In the rows, zero is written as 128.
Families of rows that turns and mirrors carry onto each other, the same ones carrying the whole set onto itself: the rest of each named row's family, in list order
4 families of 8 rows
z641: [128 140 121 150 101 137 171 120 144 133 110]
z952: [126 121 131 141 117 150 181 132 145 114 108]
z447: [100 144 147 118 152 146 113 143 153 109 120]
z600: [154 120 150 153 114 124 129 118  94 128 103]
z907: [134 106 120 153 115 124 134 102 122 121  85]
z740: [113 134 117 137 116 144 146 120 172 122 101]
z988: [ 92 146 137 113 126 139 131 136 161 135 144]
z352: [111 150 164 124 157 126 112 129 101 118 132]
z171: [107 148 150 120 126 153 137 160 158 124 135]
z321: [ 99 117 134 112 148 120 130 167 103 125 133]
z505: [113 137 131 121 123 142 152 183 143 124 121]
z125: [120 122 120 139 136 105 155 133  84 128 110]
z185: [134 126 125 135  97 140 115 130 160 145  98]
z704: [151 139 141 147 114 125 112 112 113 134  86]
z968: [132 113 122 140  86 137 148 125 152 144 112]
z358: [121 142 133 105 112 136 117 125 161 130 150]
z288: [103 120 147 117 143 155 152 155 149 108 131]
z58: [104 102 149 121 159 132 136 138 102 108 128]
z642: [116 154 148 128 149 118  97 111 112 132 114]
z707: [111 117 158 119 148 128 108 147  99 121 137]
z726: [132 141 117 145 112 128 177 147 124 129 101]
z886: [149 122 109 135  92 109 156 131 123 128 114]
z557: [117 153 145 106 143 116 122 157 118 109 145]
z165: [130 109 132 150 122 111 141 108  85 134 113]
z118: [148 124 136 128 126 100 126 140  83 115 121]
z698: [ 98 142 130 112 129 130 100 129 158 142 124]
z734: [127 105 134 146 137 127 165 112  97 113 106]
z725: [126 149 149 113 141 123 102 113 114 123 151]
z465: [157 128 126 133  85 136 132 114 146 135 126]
z388: [118 151 116 113 108 124 153 150 158 124 138]
z650: [122 114 150 134 153 127 101 126 101 109 102]
z783: [162 135 145 137 115 119 117 104 100 124 124]

The rest of the family of z698: z321, z505, z125, z185, z704, z642, z726
The rest of the family of z465: z952, z358, z288, z58, z734, z725, z783

Families of rows that turns and mirrors carry onto each other, the same ones carrying the whole set onto itself: the rest of each named row's family, in list order
4 families of 8 rows
z174: [106 113 108 141 136 142 123 145 133 170 133]
z421: [117 133 105 136 132 148 164 149 131 118 133]
z413: [131  80 144 117 128 117 109 145 118 127 114]
z55: [147 106 107 129 127  97  98 143 144 157 113]
z597: [148 132  89 128 142  96 122 150 145 149 120]
z66: [149  96 139 107 111 123 106 139 132 113  98]
z477: [137 112 112 119 136 145 121 181 146 136 105]
z123: [153 131 128 121 161 101 135 161 150 148 127]
z11: [147 102 163 114 149 120 100 137 130 150 117]
z148: [154 127 150 121 141  98 135 101 126 124 132]
z925: [115 111 116 153 141 117 134 132 140 166 146]
z197: [130 116 132 122 109 127 147 106 119  94 124]
z718: [129 152 112 130 135 156 157 148 150 116 120]
z673: [144 116 121 122 123  94 145 115 121 102 128]
z462: [130 109 139 118 134 163 114 169 149 136 104]
z346: [134 159  97 120 134 145 151 136 136 110 118]
z948: [108 145 114 126 117 156 131  97 126 140 125]
z869: [148 147 111 100 121 133  95 117 142 132  93]
z4: [141 168 123 124 154 138 153 118 137 129 133]
z219: [164 149 143  96 139 120 110 128 151 127 100]
z982: [150 137 113 113 105 113 106  95 140 128 107]
z273: [106 107 116 142 141 118 135 128 117 153 148]
z846: [158 132 102 132 135 100 109 139 161 154 115]
z446: [118 122 123 111 139 170 114 164 134 137 104]
z981: [144 126 131 130 120 111 159 114 138  96 130]
z723: [106 125 138 133 122 155 120  94 129 148 132]
z728: [141  84 157 121 120 114 116 135 137 115 113]
z870: [124 140 165 104 135 152 127 101 125 126 121]
z533: [133 143 138 116 161 163 119 154 141 157 118]
z508: [111 121 149 132 157 131 152 137 127 149 150]
z635: [147 147 126 111 115 137  98  99 152 136 102]
z312: [105 122 136 116 118 152 110  96 115 137 120]

The rest of the family of z197: z174, z421, z55, z66, z477, z948, z982
The rest of the family of z11: z123, z148, z4, z219, z870, z533, z508
The rest of the family of z728: z925, z718, z462, z846, z981, z723, z635

Families of rows that turns and mirrors carry onto each other, the same ones carrying the whole set onto itself: the rest of each named row's family, in list order
4 families of 8 rows
z29: [126 133 129 127 119 117  75 103 154 142 170 125 143 131 117 131 133 113
 137 111 122 135 148 142 117  95 146  88 149 119]
z799: [113 113 139 138 113 108  91 103 145 149 171 120 142 135 126 114 134 123
 133 116 121 123 141 152 114 102 153 102 151 108]
z309: [131 163 121 101 134 147 160 112 110 134 101 138 112 117 146 122 101 110
 180 148 164 113 117 123 136 130 110 156 121 122]
z584: [114 152 109 120 126 163 144 128 124 163 125 119  97 103 174 144 119 107
 177 142 133 124 115 145 164 142 109 160 117 132]
z638: [114 162 120 115 144 147 160 122 113 157 114 135  98 104 153 135 123 100
 180 146 175 118 120 122 115 132 108 145 121 120]
z265: [125 144 112 123 120 155 150 136 120 142 103 126 109 110 176 129 107 128
 184 143 124 128 123 128 148 137 104 161 116 131]
z945: [112 117 146 144 113 118  87 108 143 138 173 119 129 131 133 125 137 121
 118 110 102 122 149 159 146 105 156 110 139 120]
z243: [125 154 125 123 136 144 163 133 110 132  94 140 105 108 161 127 111 122
 181 143 151 123 130 113 120 131 105 154 116 125]
z749: [125 135 133 131 118 124  71 106 153 135 172 124 134 127 124 139 136 113
 128 106 108 136 153 149 143  99 149  95 140 128]
z431: [132 156 112 102 121 157 149 115 116 139 108 128 113 116 160 126  99 115
 178 146 135 118 114 138 167 137 110 165 118 131]
z778: [123 125 141 144 132 126  84  90 158 153 168 124 133 119 130 127 146 123
 118 129 100 126 152 160 154 118 151 110 146 141]
z780: [123 140 161 147 149 120  96  90 145 136 161 142 120 114 114 132 151 115
 107 127 120 119 165 146 141 112 153 105 137 141]
z715: [126 165 125 118 127 143 152 115 100 143 112 145 114 105 154 126 112 122
 172 148 182 129 121 126 128 132  97 156 117 110]
z507: [115 129 128 143 122 117  70 116 155 130 155 129 135 127 128 120 142 132
 124 116 104 129 157 159 136 121 146  93 142 129]
z905: [124 136 151 140 149 109 101  85 149 149 158 139 135 118 109 121 148 116
 122 133 142 120 156 138 104 108 149  96 150 129]
z16: [116 129 126 139 126 110  74 112 154 135 152 131 143 128 121 113 143 131
 132 121 122 129 155 151 109 116 146  86 150 121]
z120: [130 166 126 107 132 154 158 114 109 127 103 138 104 114 151 130 103 109
 171 143 150 114 123 129 162 132 112 162 112 132]
z317: [113 125 156 141 128 103 101 103 134 133 165 133 131 131 114 118 140 115
 121 114 138 117 153 141 102  97 156  98 142 107]
z328: [115 140 141 143 138 107  82 113 144 121 147 143 131 124 114 118 148 125
 121 117 132 124 164 143 107 115 148  85 141 123]
z377: [125 154 128 126 132 152 158 135 110 128  97 137  98 106 168 136 111 122
 173 140 134 123 132 121 147 135 108 160 109 133]
z955: [125 143 142 130 131 113  83 103 145 130 165 135 134 126 109 133 137 108
 128 108 136 132 157 136 111  93 148  87 142 121]
z754: [126 155 115 122 110 156 138 120 109 147 121 132 111 106 172 133 109 128
 170 146 146 134 116 145 169 141  97 166 115 121]
z706: [111 130 164 146 128 113  98 106 131 123 168 134 118 127 122 129 143 114
 108 109 122 117 159 148 135 101 160 107 131 122]
z101: [132 152 106  99 121 149 152 112 120 145 106 127 121 120 154 117  97 115
 188 148 150 117 109 131 142 132 108 158 126 122]
z343: [126 143 110 119 123 146 155 132 119 147 100 130 117 112 168 122 106 128
 191 147 141 126 120 119 121 133 102 155 125 121]
z308: [115 147 100 113 126 153 148 122 126 175 123 118 112 108 166 131 117 108
 192 149 154 126 107 135 127 138 105 151 129 118]
z911: [113 167 131 122 142 157 156 127 110 146 118 136  85  98 161 149 126  99
 165 140 154 118 127 132 152 137 111 156 107 134]
z63: [126 168 134 124 127 151 148 119  97 133 114 146 100 101 161 136 115 122
 158 144 164 128 128 135 160 137 100 162 107 122]
z268: [125 146 149 133 130 120  80 107 143 123 166 136 125 124 114 142 141 109
 119 104 121 131 162 142 135  95 151  92 132 130]
z898: [123 121 131 138 133 116  87  85 162 164 165 124 147 123 121 115 142 125
 134 136 120 126 144 151 115 112 147 101 159 126]
z809: [126 151 107 116 112 148 141 116 111 158 118 131 125 108 166 122 105 129
 183 151 165 135 111 138 137 136  95 158 126 109]
z720: [115 139 143 145 134 115  77 117 145 116 149 140 124 122 120 126 149 126
 113 114 114 124 166 151 135 118 150  92 135 132]

The rest of the family of z638: z584, z778, z780, z905, z308, z911, z898
The rest of the family of z309: z29, z749, z431, z120, z955, z101, z268
The rest of the family of z706: z799, z945, z715, z317, z754, z63, z809

